One turn moves each row of this set onto another row. After a few examples, where does it send each row asked below?
K_869: [ 1.86  1.57  2.28  0.50  1.87 -2.58  1.31  0.14  2.97 -0.77 -0.15 -0.42
 -0.29  0.42  1.08 -1.19 -2.00 -0.69]
K_607: [ 0.34  1.25  2.54  0.15  0.41 -4.58  0.16  1.18  1.34 -0.10 -0.60 -1.45
  0.46  0.33 -0.53 -1.56 -0.93 -1.69]
K_712: [-0.77  1.82  0.88  0.24  0.58 -0.92  0.92  0.58  1.08 -1.06 -1.03  2.60
 -1.77  0.16  0.45 -1.72  1.95 -0.43]
K_314: [ 0.41  1.49  4.08 -0.71  0.36 -1.69  0.35  0.26  0.92 -0.52 -0.97 -2.32
  1.52  0.01  1.14 -1.01 -2.32 -0.50]
K_668: [ 0.90 -0.84 -3.01  0.35 -0.10  0.30 -0.02 -1.30  0.65 -2.45 -0.30 -1.16
  1.00  0.36  1.85 -0.67 -0.68 -0.84]
K_809: [-1.79 -0.96 -1.41  0.63  0.45 -2.07  0.44  1.66 -1.12  0.61 -1.94 -2.58
  1.41 -1.12  2.00 -1.08  0.29 -0.12]
K_364: [ 1.61  2.42  3.41 -0.34 -1.05 -1.65 -0.09  0.61  0.88  0.39 -0.89  0.98
  1.07  1.19  1.37 -1.60 -1.02  0.22]
K_397: [-1.74  1.83  2.15 -0.32 -0.81 -1.16  0.36  1.20 -0.63 -0.24 -2.29  0.73
  0.16 -0.20 -0.36 -1.52  2.59 -0.12]
K_713: [-0.63 -1.91 -2.24  1.69  2.28 -1.64  1.01  0.38  0.65 -0.71 -0.88 -0.99
 -0.79 -0.54  1.79 -1.42  0.12 -0.78]
K_135: [-0.59  0.90 -1.06 -1.03  2.82  0.37 -0.80 -1.26 -0.45 -2.88 -0.31 -1.36
  2.41  0.41  2.46 -1.28 -0.21 -0.81]
K_995: [-0.23  0.76 -1.19 -0.76  2.45 -1.70 -0.65 -0.19 -1.31 -1.92 -1.42 -2.41
  3.27  0.70 -0.08 -1.14  1.94 -0.96]
K_16: [-0.78  1.40  2.90 -0.41  0.42  1.49  0.83 -0.23  0.15 -1.47 -1.94  1.09
 -0.35  0.14  1.02 -1.35  1.34  0.46]
K_98: [ 0.63  1.23  3.35 -0.10 -1.24 -2.48 -1.05  0.15  0.30 -0.27 -0.54  0.90
  0.07  1.30  0.22 -2.24 -0.87 -1.46]
K_392: [ 0.67  0.43 -4.07  0.30 -0.99 -1.84  0.18  0.25  0.18 -0.85 -0.67 -1.49
  1.84  0.03  1.17 -0.70  0.52 -0.63]
K_821: [ 0.20 -1.53 -0.32  1.01  2.20  0.72  1.66  0.17  0.05 -0.39 -2.09 -2.35
  1.22 -0.62  2.47 -0.56 -0.22  1.10]
K_806: [ 1.28 -0.82 -2.11  0.03 -0.66 -0.01  0.20 -0.71 -0.68 -1.57 -1.71 -2.77
  2.78  0.43  0.48 -0.19  0.63  0.04]
K_737: [ 2.48  1.30  3.20  0.51 -0.08 -2.14  0.31  0.10  1.34 -0.16 -1.03  1.27
  0.21  1.85 -0.30 -1.73 -0.06 -0.42]
K_322: [ 0.11  2.22 -3.18 -0.45  3.17 -2.03  0.24  0.13  0.44 -1.51 -0.15 -0.47
  2.04  0.25  1.76 -1.27  1.16 -0.57]

K_98 moves to K_364
K_995 moves to K_135
K_821 moves to K_713
Where do these go?
K_314 moves to K_869
K_16 moves to K_712
K_668 moves to K_392

One turn moves each row of this set onto another row. After a few examples, where does it send each row asked below?
K_313: [ 0.13  1.09  2.13 -0.63  0.11  1.64  1.06 -3.81 -2.62 -2.56  0.29  1.41
  1.36 -0.93  0.32]
K_463: [-0.21  0.30  0.82 -0.28 -0.62  0.01 -0.80 -1.87 -3.03  0.12  0.50 -0.45
 -0.97 -3.82  0.47]
K_283: [-0.37  1.50  2.70  1.70 -0.17  1.01 -2.30 -0.21  0.65 -0.13 -1.94 -2.56
  1.55 -1.13  0.88]
K_306: [ 0.08  2.40  2.19  0.62 -1.34  2.39 -1.38 -2.97 -3.52 -2.00 -0.03 -0.29
  0.71 -0.97  2.43]
K_350: [ 2.14 -0.78  3.70  1.77  0.17  2.43 -2.04 -0.52  0.64 -1.28 -0.83 -0.52
  0.51 -2.45 -0.22]
K_189: [-1.75  0.25  2.10  1.56  2.55  1.57 -1.01  0.19 -2.03 -1.11 -0.70  0.04
  0.00 -3.08 -0.23]
K_622: [ 2.02  0.46  0.73 -0.54 -1.63  1.01 -1.38 -2.55 -1.29  0.94 -2.10 -1.42
  1.46 -1.89  0.73]
K_382: [ 2.36  0.28  3.60  0.60 -1.09  0.49 -1.91 -1.98 -1.30  0.92 -0.63 -2.04
  1.46 -3.18  1.24]
K_120: [ 2.65  0.90  2.03  0.00 -0.55 -0.73 -0.98 -0.79 -0.08  1.26  0.58 -1.89
  1.66 -0.91  2.27]
K_241: [-1.07 -0.49  1.88  1.86  1.04 -1.96 -1.61  0.17 -0.01 -0.77 -0.28 -0.92
  0.88 -2.53  0.40]
K_125: [ 4.16  2.10  1.28  0.56  1.25  0.08 -1.24 -1.82 -1.11 -1.70 -0.55 -1.02
  0.19  0.59 -0.94]
K_892: [-1.58  0.70  2.79  1.75  1.20  2.53 -2.42 -1.94 -1.45 -2.94  1.56 -0.03
  1.52 -1.84  0.11]
K_791: [-0.80  1.28  0.59  0.89  1.38 -0.31  1.49 -1.06 -1.17 -0.92 -0.35  0.69
  0.33  0.88  1.76]
K_47: [ 2.19 -0.30  1.36  1.38  2.25 -1.05 -0.74 -0.78 -0.18 -1.62 -1.23 -1.82
 -0.77  0.37  0.80]
K_554: [-1.03  1.80  1.74  1.64  2.55 -1.19 -0.83 -2.56 -1.92  0.74  0.20  0.01
  1.14 -1.18  2.44]
K_162: [ 2.72  0.02  1.96 -0.61 -0.87  2.68 -1.94 -0.59 -0.10 -3.33 -0.07 -0.82
  0.97 -1.81  0.00]
K_242: [ 0.90  3.08  0.57 -0.23  1.15 -0.29 -1.02 -1.69  0.76 -0.77  0.24  0.03
 -1.28  0.17  0.24]
K_567: [ 1.55  1.57  2.17  0.24 -0.63  4.31 -0.62 -2.92 -1.99 -0.31  0.13 -1.37
  1.59 -1.98  1.25]
K_960: [ 1.72 -1.03  1.54  0.61  0.05  0.21 -2.19 -1.18 -2.28 -1.71  2.83 -1.58
  0.32 -3.09  1.03]
K_457: [ 3.18 -0.52  2.92 -0.21  1.04  0.92 -1.11 -3.47 -1.55 -3.25 -0.65 -1.23
  0.28 -1.47 -0.70]
K_720: [ 1.61 -0.57  1.56  0.46  2.95 -0.90 -1.38 -0.18  1.42 -0.66  0.20 -0.52
  1.41 -2.03  0.04]
K_615: [-1.61  1.91  0.31  0.40  0.21 -0.11 -0.15 -2.23 -2.58  0.27  0.67 -1.86
  2.04 -2.04  1.90]
K_732: [ 2.65  0.11  2.18  1.10  1.53  0.61 -1.38 -1.81 -3.78 -3.26 -0.27  0.99
  2.66 -1.32  1.05]
K_30: [-2.56  0.77  0.72  1.70  0.77  2.32 -1.25 -0.25 -0.45 -0.96  0.77 -0.81
  1.55 -2.22  0.53]
K_205: [ 0.57  0.86 -0.32  1.36  0.88  1.02 -1.45 -3.56 -0.83 -1.44  0.23  2.33
  1.70  0.31  0.69]
K_556: [ 2.98  2.41  3.03 -0.43  1.81 -0.67 -0.90  0.07 -2.12 -2.49 -0.15 -1.39
 -0.33 -1.39  0.59]
K_651: [ 0.19 -0.54  1.62  0.65 -0.11  1.81 -0.82 -2.01 -2.45  0.12  2.08 -0.30
  1.55 -4.29  0.95]
K_690: [ 0.55  0.47  1.98  1.20  1.53  2.64 -1.48 -0.52 -0.28 -0.32 -3.29 -0.98
  2.47 -1.13  0.03]
K_843: [-0.66  2.57  3.30  1.07  0.66  1.59 -1.29 -1.50  0.68 -0.05 -0.65 -0.39
  2.83  0.36  1.33]
K_876: [ 2.98  2.13  1.52 -0.20  0.30 -0.36 -0.61 -2.90 -3.62 -2.63  0.75  0.16
  0.96 -0.87 -0.81]
K_144: [ 0.42  1.80  1.04  1.45  1.33 -0.56  0.02 -1.74 -3.00 -2.33  0.88  2.33
  1.06 -0.12 -0.47]
K_399: [ 1.67  1.85  0.83  2.22  2.22 -0.05 -0.62 -0.66 -0.46 -1.39 -0.35  1.15
  0.39  1.34 -0.52]

K_313 moves to K_457
K_876 moves to K_125
Where do these go?
K_567 moves to K_350
K_30 moves to K_651
K_892 moves to K_960
K_306 moves to K_162
K_622 moves to K_690
K_242 moves to K_205

One turn moves each row of this set onto another row. After a few examples, where does it send each row asked below?
K_108: [ 2.29 -2.95 -0.11  1.17 -1.27  1.58  1.61 -0.08  0.97 -0.10  0.97  0.27]
K_279: [-0.26 -2.83  1.12  1.18  2.15 -0.40  1.18  0.76  1.80 -1.79  0.86  0.63]
K_811: [ 0.67 -0.21  0.09  0.18  2.60 -0.04  1.07 -1.72 -1.83 -1.39  1.15  0.53]
K_645: [ 0.12 -1.87 -0.71  0.10  1.07  1.98 -2.00  1.13 -1.41 -0.84  0.38 -3.23]
K_196: [ 0.63 -2.11 -0.10  0.92 -0.18  3.69  2.23  2.57  0.39 -1.31 -0.17 -2.56]
K_36: [ 1.05 -0.46 -1.78  0.12  0.10  1.90  3.34  2.00 -0.43 -0.18  0.07  0.02]
K_91: [-1.07 -1.50  0.45 -0.83 -0.80 -0.27  0.26 -0.13  1.84  0.56 -0.27 -1.10]
K_237: [-1.00 -1.62  0.19 -0.64 -0.61 -0.85 -0.05 -0.14  1.48  0.30 -0.58 -0.48]
K_114: [-1.68 -0.62 -0.78  1.37  1.15  2.46  0.18  0.61 -1.29 -1.48  2.30 -3.00]
K_590: [ 0.86 -0.84  1.07  2.25  2.72  2.74  0.50 -0.34 -1.78 -2.49  1.61 -1.42]
K_140: [ 2.03 -1.20 -0.21  1.08  2.62  1.48  2.95 -1.60  0.92 -1.09 -0.86 -1.05]
K_195: [ 0.39 -0.51  0.26  0.16  2.19  0.20  0.65 -1.95 -1.76 -2.17  0.92  0.64]
K_163: [-0.50 -0.64 -0.52  1.08 -0.34  1.88  0.44  1.39 -1.57 -2.92 -0.64 -3.53]
K_203: [-1.03 -2.92  1.20  0.82  0.20  1.67 -1.64 -0.65  1.21 -1.17 -0.25 -2.17]
K_290: [ 1.40 -0.21 -1.54  0.30  0.72  2.20  2.94  2.52 -0.40 -0.24 -0.02  0.07]

K_114 moves to K_645
K_108 moves to K_140
K_196 moves to K_590
Where do these go?
K_91 moves to K_290
K_36 moves to K_811

One turn moves each row of this set onto another row. After a few examples, where does it send each row asked below?
K_777: [-1.08  0.05  1.16  0.58  1.44  1.74  1.48  0.64 -1.03  1.80 -2.09 -0.58
  0.88 -1.69  0.65  1.22  0.29  0.05  0.36  0.19 -0.71 -1.20  0.63 -1.02
 -0.09 -0.20 -0.97  2.04 -0.10  0.06 -0.60 -0.16  3.32 -1.60 -1.32  0.20
 -1.46 -0.63 -0.76  1.53  1.72  0.71  1.85]
K_545: [-1.70  0.35  0.01 -0.71  0.78 -1.50 -0.75  0.32 -0.13 -0.27 -0.36  0.40
  0.17  2.95 -1.53  0.68  0.47 -0.61 -0.49 -1.24 -0.61 -0.08 -0.13  0.88
  0.95 -0.77 -0.24 -1.55 -0.50  1.91  2.71  0.26 -0.92  2.31  0.38  2.30
  0.01 -0.47 -0.04  0.49  0.74  1.08  3.44]
K_487: [ 0.35 -0.28 -1.21  2.28 -1.52  2.04 -0.47  1.76  1.09  1.89 -2.06  0.98
  1.11 -1.61 -1.26  0.32 -1.19 -0.31  0.88  1.59  0.96  0.55  1.07  0.36
  1.15  2.44  1.80  2.34 -1.05  0.29 -0.51 -0.39 -0.60 -0.72  1.12 -1.87
 -0.14 -0.27 -0.63 -1.12  1.08  0.66  0.85]
K_920: [ 1.87  0.18  0.65  0.28  0.09 -0.39  1.47 -1.20  0.22 -1.08 -1.50  0.60
  0.21  2.24  1.07 -0.47  0.01  2.17  2.90  1.36 -0.09 -1.20 -1.86  0.13
 -1.49  0.03  0.06 -0.26  1.87 -1.70  0.75  0.98 -0.17  1.06  0.27  0.11
 -1.07 -0.58  0.69  1.03 -1.26 -0.30 -2.08]
K_192: [-0.98  1.81  0.54 -0.40  1.18  1.93 -0.80 -0.51 -2.02  1.76 -1.24 -0.41
  1.37 -1.52  1.07 -0.17 -1.67 -1.30 -1.23  0.28 -0.66 -1.55  2.32 -0.54
  1.97  0.01  0.01  1.11 -1.24  1.25 -0.44  0.48  0.67 -2.58 -1.90  0.10
  0.15 -1.23 -1.62  0.95 -0.54 -0.78  1.04]
K_467: [-0.28  2.10 -0.07  1.79  1.11 -0.56  0.57  0.36  0.56  0.84 -3.01  0.15
  1.59 -0.47 -1.53  1.14  1.07 -1.52  0.78  0.28  0.32 -0.86  1.04  3.45
  0.34 -0.27 -1.64  0.26 -0.88  0.53  0.43  1.36 -2.41 -0.78 -0.03  0.98
  0.51 -2.04  0.94  0.28  0.73 -2.31 -0.01]
K_438: [ 2.01 -0.92  0.54 -0.59 -0.19 -0.46 -2.74  0.40 -1.53  0.24  1.75 -0.03
  0.98  2.57  1.15 -0.29 -0.77 -0.44 -0.55  0.11 -1.05  1.05  0.30  0.86
  0.34 -0.79 -0.66  3.48  0.66 -1.03  1.91 -0.43 -1.88  1.77 -0.53  0.69
  0.98 -0.15 -1.48 -0.46 -0.12 -1.79 -0.07]
K_780: [ 1.82 -0.02 -0.38  0.54  0.00 -0.61  1.02 -0.80 -0.95 -0.19 -1.42  0.22
 -0.59  0.09  1.48 -0.93  0.89  0.12  1.98  2.34  0.23 -0.91 -0.52  0.38
 -1.01 -0.47 -1.17  0.54  2.12 -1.24  2.29  0.22  1.04  0.84  1.49  0.44
 -1.23 -0.87  1.57  0.72 -1.47 -1.06 -3.20]
K_949: [-0.41 -0.91  0.50 -0.12  1.21  1.21 -1.60  2.69  0.85  0.99 -1.06 -1.23
  2.04 -0.50  1.03 -0.56  0.31 -1.33 -2.11 -0.81  0.46  1.04  1.58  1.84
  0.51  0.15 -0.84  0.39 -0.51  1.19 -0.97  3.57 -0.57 -0.21 -1.94  0.97
  0.93 -0.65 -0.04 -0.43  0.58  0.79  1.94]
K_273: [ 1.20 -0.36  0.70  0.69 -0.85 -0.14  1.44 -0.20 -1.02 -0.86 -2.41  0.46
 -0.71  0.11  1.52 -0.42 -0.41  1.88  1.26  0.99 -0.96 -0.56  0.49  0.39
 -0.61 -1.20 -0.23 -0.06  0.78 -1.58  1.47 -0.08  1.21  0.64  0.94 -0.01
 -0.64 -0.33  2.22  1.72 -1.08 -1.43 -3.63]
K_481: [ 1.16 -0.35  2.93  0.40 -0.91 -0.43 -1.94 -0.89 -0.25 -0.65  2.33  1.50
  0.82 -1.53  1.00 -0.49 -0.30  1.23 -1.50  1.99  0.47 -0.04  0.37 -1.48
 -0.02  0.60 -0.62  0.97  1.45 -0.81  0.05  0.38  1.64 -1.01  1.35 -0.49
  0.80  0.98  1.99 -1.32 -1.92  0.53  1.91]
K_859: [ 2.14 -0.53  0.81  0.19  0.44  0.04 -2.48 -0.08 -1.58 -0.31  1.33  0.91
 -0.27  2.90  0.02 -1.71 -0.92  0.38 -0.83 -1.38 -2.07 -0.11  1.42  0.36
  0.71 -0.98 -0.92  2.90  0.16 -0.70  0.99 -0.11 -1.35  1.23 -1.90  0.43
  0.34 -0.34 -1.26  1.10 -0.58 -1.65 -0.56]
K_187: [ 1.27  2.04 -0.90 -0.81  0.63 -0.44  0.50 -0.97  3.15 -1.06  1.19  0.91
 -2.64  0.31  0.35 -1.21  1.47  0.06  0.10 -1.60 -0.99 -0.06 -0.81 -0.16
 -0.51  0.24 -0.72 -0.24 -0.98  1.72 -1.00 -0.16  0.92  0.91  1.44 -0.16
  0.62  1.12 -0.46 -0.70  0.25  1.67 -0.82]
K_106: [-2.70  0.67  1.07  1.17  0.65  0.38  1.20 -0.30  1.29  1.03 -0.38  0.72
  0.46 -1.35 -1.77  0.88  1.59  0.15 -1.50  1.69  0.85  0.01  0.90  1.70
 -2.25  0.21  0.16  0.30  0.88  0.15 -2.49  1.65  1.70  0.30 -0.16  1.93
  0.13 -2.06  0.41  0.31 -0.43  0.95  1.22]
K_236: [-3.00 -1.85 -0.10  0.60 -0.72 -1.46 -0.34  0.40  0.78  1.02  0.39  1.02
  0.83 -0.63 -0.20  0.27  0.95 -0.74 -2.58  3.18  0.39  0.65  0.19 -2.56
  0.47  2.19  2.22  1.22 -0.35 -0.41  0.67  0.04 -0.61 -0.61 -0.42  1.64
  1.16  0.01 -0.64 -0.86  1.09 -0.24 -0.30]
K_263: [-0.74 -1.22 -1.00  1.91 -0.13 -2.03  2.49 -0.09  0.02 -0.23  0.33  2.42
 -1.07 -2.03 -0.47  1.02  0.33 -2.28  0.47  2.63  0.86 -1.14  0.75 -0.55
  0.77  1.24 -1.24  0.77 -0.11  0.63  1.43  0.34 -2.40 -1.20 -0.16 -0.20
 -0.05  1.05  0.88  1.31  1.22  0.68 -0.37]
K_583: [-0.12  2.58 -0.89 -1.24  1.80 -0.19 -1.26 -0.40  1.72 -0.86  0.00 -0.66
 -1.54  0.58 -0.74 -1.13 -0.83  1.15  1.53  1.34  0.76  0.70 -0.57  1.09
  0.31 -0.94  1.70 -0.41 -1.17  0.89 -0.46 -1.51 -0.33  0.50  0.22 -1.85
  1.22  0.29 -1.60 -2.24  0.32 -0.67 -1.36]
K_2: [ 0.75 -0.71  3.18  1.28  0.26  0.76 -2.07 -1.34  0.36 -1.39  1.49  1.40
  0.73 -1.05  0.89 -1.36 -0.33  3.04 -0.78  1.17 -0.45 -0.51  1.12 -1.31
 -0.54 -0.79  0.01  0.73  0.12 -1.18  0.80 -0.20  2.11 -1.70  0.43 -0.51
  0.78  0.19  1.41 -1.00 -0.67  0.19  2.11]
K_941: [ 1.37  1.21 -0.47 -0.17 -0.14 -1.49  0.39  1.97  1.78  0.26 -0.08  0.19
  0.14  1.53 -0.36 -0.22  0.02  1.62 -0.28 -0.41  0.62  1.64 -0.86 -1.05
  2.12  0.48 -0.74 -0.53 -1.03  1.68 -1.72 -1.46  1.43  1.40  0.07 -2.00
  1.30  1.76  0.10 -0.87  1.39 -0.66  0.08]
K_63: [-1.23  0.01 -0.83 -0.93  0.78 -0.84  1.36  0.02  0.31 -0.32 -3.49  1.01
  0.42  0.59 -1.73 -0.07  0.70  0.55  1.40  0.97  0.85  0.84  0.25  1.74
  1.02  0.23  0.28 -1.25  1.93  1.36  1.97 -0.31 -0.13  1.25 -2.18  0.35
 -1.65  1.09  0.62  0.59 -0.53  2.05  1.30]
K_501: [-2.65  1.68 -0.64 -0.21  0.17 -0.81 -0.31 -0.39  0.66 -0.10 -0.98  1.57
  1.03 -1.31 -0.51 -0.83  0.73  0.84 -1.62 -0.38 -0.71  0.60  0.02  0.86
  2.35 -0.40  2.45 -0.93 -0.19  1.37  2.28  1.24 -0.51 -0.36  0.36  0.88
 -0.56  0.49  1.11 -1.89 -2.07  1.85  2.49]
K_329: [-0.54  0.72 -1.29  2.25  1.13  3.37 -0.28  0.35  1.71  1.06  0.90  0.20
 -0.12 -0.20 -0.93 -0.07 -0.50 -2.63 -0.88  0.92  0.53 -1.75  0.62 -1.36
 -0.16 -0.37  1.81 -0.21 -0.74  0.55  0.43  0.49 -1.60  1.02  2.39  0.97
  0.48 -1.82 -2.52 -0.41 -0.23 -0.35 -0.01]
K_145: [-0.97 -2.38 -1.19  0.72  1.74 -1.14 -2.23  1.78 -0.89  0.28 -0.62 -0.23
 -1.03  0.52  0.04 -1.39  0.08 -3.16  0.47  1.83  0.32 -1.23 -0.81 -0.35
  0.12  0.28  0.15  0.38 -0.92 -0.66  1.64  1.99 -1.70 -1.04  0.58  1.73
  0.67  1.01 -1.52  0.31  1.90  1.03 -0.13]
K_549: [ 1.41  1.15  0.72 -0.70 -0.66 -0.36 -2.77  0.27 -0.27 -0.13  2.60  1.16
  0.81  3.35  1.32 -0.88 -1.61  1.33 -0.08 -1.13 -0.42  0.80 -0.08  0.48
  0.01  0.01  0.15  1.52 -0.40 -0.42  2.07  0.86 -2.04  1.43 -0.56  0.23
 -0.65 -0.92 -0.11  0.54  0.48 -2.30  0.02]
K_663: [ 0.38  0.16  1.03  0.82  0.51 -0.13 -0.99 -1.20  0.51 -1.85  2.80  1.49
  2.26 -0.18  1.25 -1.57 -0.77  2.82 -0.47  0.11  0.68  0.58  0.08 -0.65
  0.65  0.54  0.44  0.99  1.19 -1.06 -0.41  1.18  1.35 -1.04  1.12 -1.38
 -0.31  1.04  2.07 -0.06 -1.79  1.27  1.04]
K_52: [-0.15 -0.78 -0.82  0.69 -0.23  1.87 -0.69  0.86  2.11  0.24 -1.85  0.36
  0.07  0.05 -0.86  0.66 -0.52 -3.38  0.91 -0.30  1.06 -1.14  1.31 -2.38
 -0.61  1.60 -1.55  0.34  0.20 -0.06 -1.95  0.09 -0.46  1.93  0.90  0.47
 -0.18  0.48  1.44  1.21  1.60  1.56  0.02]
K_919: [-1.42  1.49  1.08 -0.12  0.51  1.35  0.04 -1.21 -1.52  0.56 -2.35 -0.34
  0.35 -0.93  1.04  2.60 -0.72 -1.60 -0.63 -1.03 -2.09 -1.69  0.80  0.36
 -0.55 -0.42 -0.85  0.80 -1.66 -0.22 -0.72 -0.58  0.24 -0.76  0.48  2.79
 -1.13 -0.75 -1.36  1.77  1.26 -0.74 -0.36]

K_583 moves to K_187
K_52 moves to K_487
K_545 moves to K_63
Where do these go?
K_438 moves to K_780
K_145 moves to K_263
K_859 moves to K_273
K_192 moves to K_919
K_467 moves to K_106
K_663 moves to K_549

